In the rows, 128 means zero.
Named moves, each a turn or a mirror, and the order they were made in; the first pair answered
move gelo:
[127 138 173 117 153 102  94 104 157 151 122 143 140 128 119 149] => [118 120 166 116 142  89 109 104 154 140 124 148 151 127 103 156]
[140 104 121 111 107 108 155 140 114 148 148 138 127  99 115 132] => [157 138 131 107 129 138 124 139 121 169 143 128 104 105 141 120]
[115 104 126 116 126  73 152 118 104 158 136 116 108  46  82 166] => [145 162 137 108 159 117 104 116 113 192 125 104  73  58 124 144]
move Kun:
[152 170 134 104 124 154 108 134 124 161 128 119 107 108 145 123] => [148 161 116  97 106 143 122 147 112 157 132 120 112  93 140 125]
[123 108 143 157 118 137 149 107 127 110 135 131 147 132 106 134] => [125 109 146 160 118 140 146 100 130 112 133 131 150 132 104 134]
[125 167  95 141 143 156  99 132 123 108  93 112  95 195 188 110] => [116 140  50 124  98 132 125 162  99  96  98 113 100 157 174 113]
move vav:
[129 122 127 155 134 177 109 113 143  90 123 115 148 158 111  97] => [122 153 112 152 116 161 133 107 134  87 114 112 152 157 118  98]
[153 116 100 111 138 191  82 160 145 112 118 127  91 134 192 120] => [138  76 131 141 162 170  92 134 162  83 114 137 120 181 173 133]
[121  90 174 154 121  91 147 130 125 123 113 136 115 177  77 158] => [118 152 135 137  82  82 177 131 103 140  99 122 102 156  98 147]

Between the rows of a pair lie two moves.
[116 124 118 110 102 111 164 122 114 142 146 136 143 103  88 137] => [135 167 111  94 114 142 135 130 114 167 139 121 113 101 118 122]  gelo Kun
[137 136 117 151 122  91 132  97 118  86 124 111 174 143 103 127] => [144 156  74 130  98 101 130 124 105  94 122 103 154 118 120 120]  gelo Kun
[107 146  61 132  80 122 154 141  98 132 113 127 125 161 191 138] => [125  54 109 131 149 166  81 171 136 117 148 144 124 155 165 144]  vav vav
[163 182 126 154 141 125 138  92 147 144 135 150 116 124 184 119] => [157 170  83 136 101 111 163 119 126 134 142 150 117  91 171 123]  Kun gelo
[157 109 116 128 137 147 117 143 134 138 130 126 128  55 137 158] => [147  84 128 139 135 130 134 133 139 127 136 130 145  64 121 166]  Kun gelo
[133  89 101 117 125 124 109 183 129 104 134 132  88 145 143 123] => [122  69 117 133 131 110 118 167 136  92 139 135 107 159 126 132]  Kun gelo
[119 117 139 128 135 147 139  90 106 113 100 140 152 199 136  97] => [135 147 115 111 125 167 117 110  97 127  96 132 125 179 159  85]  Kun gelo
[120 192  95 123  87  92 170 119 137 133 109 125 108 138 158 150] => [121 110  85  97  79  98 145 166 139 123 139 139 110  83 118 159]  vav gelo
[143  93 155 118 183 172  71 154 141 130 138 136  98 125 132 108] => [ 94  81 132 147 123  84 179 117 117  90 127 142 159 150  95 131]  gelo vav
[117  74  79 114  96 123 141 172 105 114 140 122 142 100 101 134] => [139  77 140 139 179 171  78 149 145 121 139 120 126 158 128 123]  gelo vav
[117  72 110 157  93 107 163  91 133  62 108 168 165 149 116 161] => [157 197  81 122  85 161 126 102 119 129  90 141  99 116 188 122]  vav gelo
[123 161  62 101 128 137  72 177 125 136 139 119  73  90 112 126] => [129 164 139 139 200 149  48 122 163 138 131 124  90 151 113 130]  gelo Kun
[102 145  97 118  75  81 181 130  85 123 117 142 133 114 127 132] => [100 133 165 156 127  80 170  85 114 121 114 149 155 166 115 140]  Kun gelo
[117 139 120 130 101  95 169 130 126 128 137  99 148 183 136 134] => [147 175 134 111 128 139 122 138 135 163 140  91 118 166 161 122]  vav Kun
[116  95 155 124  97 114 159 121 113 123 133 167 190 103  96 159] => [136 133 205 139 153 152 115  93 137 148 124 160 169 137 125 146]  Kun gelo
[ 98 124 120 123 117  72 189 105 127  96 137 127 158 176 136 129] => [115 162  75  92  91  93 175 144 109 117 130 117 123 140 164 114]  gelo Kun
[126 111 161 122 138 126 102 122 136 135 135 124 128 110 105 127] => [127 140 171 134 141 124 111 103 138 137 123 118 128 140 121 122]  vav gelo
[164 240 152 128 135 137 143 105 165 155 105 162 131 169 119 107] => [133 176 162 147 122  91 185  91 160 123 111 176 174 174  75 131]  gelo Kun
[138 165 163 156 153 122  84 123 162 128 128 135 163 109 167 135] => [114 144 154 169 128  86 125 113 151 106 128 141 192 118 144 146]  vav gelo
[115  99 138 123 107 103 138 113 121 134 141 140 146  89 103 149] => [118 148 162 137 126 103 146  78 126 143 125 135 147 122 120 145]  Kun vav
[124  31  89 109 141 133  89 195 140  88 148 129 111 129 127 130] => [144 133 120 133 186 161  71 147 155 112 114 112  94 194 184 108]  vav gelo
[139 119 137 113 108 149  83 165 113 183 123 128  97  66 124 136] => [128  72 186 142 155 142  70 140 139 156 126 142 126 119 107 145]  vav gelo
[153 212 133 108 113 167 110 122 124 183 123 107  99  86 135  99] => [135  95 103  91  88 152 111 180 118 141 149 126 117  47  87 119]  vav Kun
[129  84 125 142 162 127 140 115 119 135 121 141 144 147 139 126] => [141 132  93 121 127 130 149 130 101 158 114 132 124 114 157 118]  vav vav
[140 108 109 111 116 158  89 182 140 127 139 103 107 109 137  99] => [119  59 127 135 127 128 108 165 146  92 142 118 135 145 114 113]  vav Kun
[106 145 118 169 132  94 176  98 118 137 105 126 133 142 122 117] => [115 157  93 152 114 101 179 117 107 141 102 123 122 120 130 108]  gelo Kun
[128 144 113 134 124 136 123 146 118 123 124 127 103 121 144 127] => [131 140 140 149 146 138 121 125 133 124 127 130 113 143 139 131]  gelo Kun
[147 146 104 100 154 148 106 149 139 139 134  76 102 143 152 149] => [123  86 117 122 154 118 136 141 141 101 143  92 136 158 115 167]  vav gelo
[137 182  84 124 124 147  95 165 105 165  96 107  67  93 168 133] => [108  85 161 187 194 120 103 120 144 103  98 130 125 188 125 160]  vav vav
[135  88 108 128 153 140 113 151 139  92 127 120 118 173 140 123] => [134 128 105 135 145 130 133 131 132  98 110 114 117 188 156 120]  vav gelo
[146 199 108 129  96  96 171 106 118 147 110 116 123 130 177 115] => [136  78  93 108  76  88 162 157 118 123 152 138 140  72 117 137]  vav gelo
[148 172 117 111 140 133 118 158 114 150 154 136  90 110 132 107] => [126 125 156 152 175 109 137 123 134 116 155 149 131 173 112 124]  vav vav
[136 182 105 125 155 175  89 152 129 116  95 105  90 160 187  94] => [ 94 111  61 114  75 108 160 176  95  80 112 121 133 107 126 118]  gelo vav
[120 110 173 150 144 109 137  89 147 128 143 138 156 122  93 146] => [125 168 168 148 146 124 139  73 148 153 124 127 141 134 127 133]  gelo vav
[ 96 108 151 150 133  36 190  85 126  99  95 120 218 141 118 122] => [155 127 105  65 119 126  91 186 114 169 126 103 133  12 144  94]  vav vav
[121  72 174 164 173 152  81 106 154 112 142 132 137 113  96 150] => [ 91  75 120 163 103  95 158 108 120  87 132 131 160 105  81 156]  Kun vav
[148 121 179 127 173 160  93 108 144 144 134 129 145 125 100 136] => [159 148 129  97 140 174  87 144 121 162 130 119 114  84 123 125]  Kun gelo
[143 182 101 106  95 140 137 164 140 166 151 126 112  96 145 116] => [115 119 110 122  80  92 180 147 139 131 160 143 153 103 101 140]  Kun gelo
[138 176  89 127  94  96 154 156 118 141 102 159 112  96 105  96] => [145 112 105 117 119 120 111 184 133 136 124 170 110  74  87 102]  vav gelo
[134 142  94 121  97 138 116 139 116 128 135 131 119  97 122 122] => [119  95 131 153 129 125 114 121 135  99 140 140 143 139 101 135]  vav vav
[135 152 164 120 133 127 144  97 120 173 133 137 132 113 119 163] => [133 139 141 106 114 124 152 116 111 172 136 135 131  90 112 164]  vav Kun
[133  77  47  96  86 122 139 139 116 104 143 146 138 136 146 127] => [155  83  93 106 151 169  79 132 148 116 142 145 122 169 166 118]  gelo vav
[149 199 114 124 129 138 100 130 117 127 117 122  88 128 158 117] => [154 123 121 113 147 154  64 164 129 113 140 134  92 108 132 127]  Kun vav
[149  88  76 126 117 114 106 141 138 147 191 166  80  80 125  86] => [115  80 100 173 122  65 162  86 140 108 173 174 125 148 113  99]  vav vav
[127  69 177 166 193 116 116 122 161  85 128 147 163 205 132 142] => [170 154 134 124 187 178  60 161 148 131 120 125  97 172 197 107]  Kun gelo
[133 147 144 130 111 113 129 108 148 144 115 128 160 149 130 135] => [147 142 140 112 113 140  97 134 151 158 126 127 140 118 134 127]  vav vav
[ 99  69 115 129 123  91 165 142 128  99 143 145 177 122  86 136] => [131 136  62  87 103 134 129 185 109 138 135 125 121  84 135 107]  gelo Kun
[137 109 127 109  97 120 164 100 130 135 159 160 159  84  43 166] => [142 116 122  96  94 123 156 110 129 141 161 157 149  72  48 160]  vav vav
[107 123 100 154  75  95 158  93 137 143 119 122 175 133  95 136] => [145 164 123 139 136 168  69 113 160 182 122 110 124 134 138 114]  gelo vav
[135 118 147 127 168 147 104 152 163 133 140 108 111 134 151 105] => [103 104 122 139 118  90 176 140 139 106 128 115 149 135 124 118]  gelo vav
[133 147 103 137 126 156 110 142  95 105 126 127 112 118 152 116] => [137 127 130 146 149 164  91 135 108 102 129 134 115 135 147 120]  Kun vav
[146 153 190 118 146 131 107  99 154 194 149 149 140  83 119 138] => [132 128 198 135 141 106 134  81 155 172 151 156 166 104 100 152]  vav gelo
[135 102 151 137 143 142 125 117 143 112 148 125 133 138 116 135] => [122 109 126 128 107 115 160 121 124 104 144 125 139 128 111 136]  Kun vav
[138 142 123 115 128 144 118 142 131 156 142 128 110  84 137 126] => [117 111 152 155 151 118 142 106 144 121 132 135 147 140 118 139]  vav vav
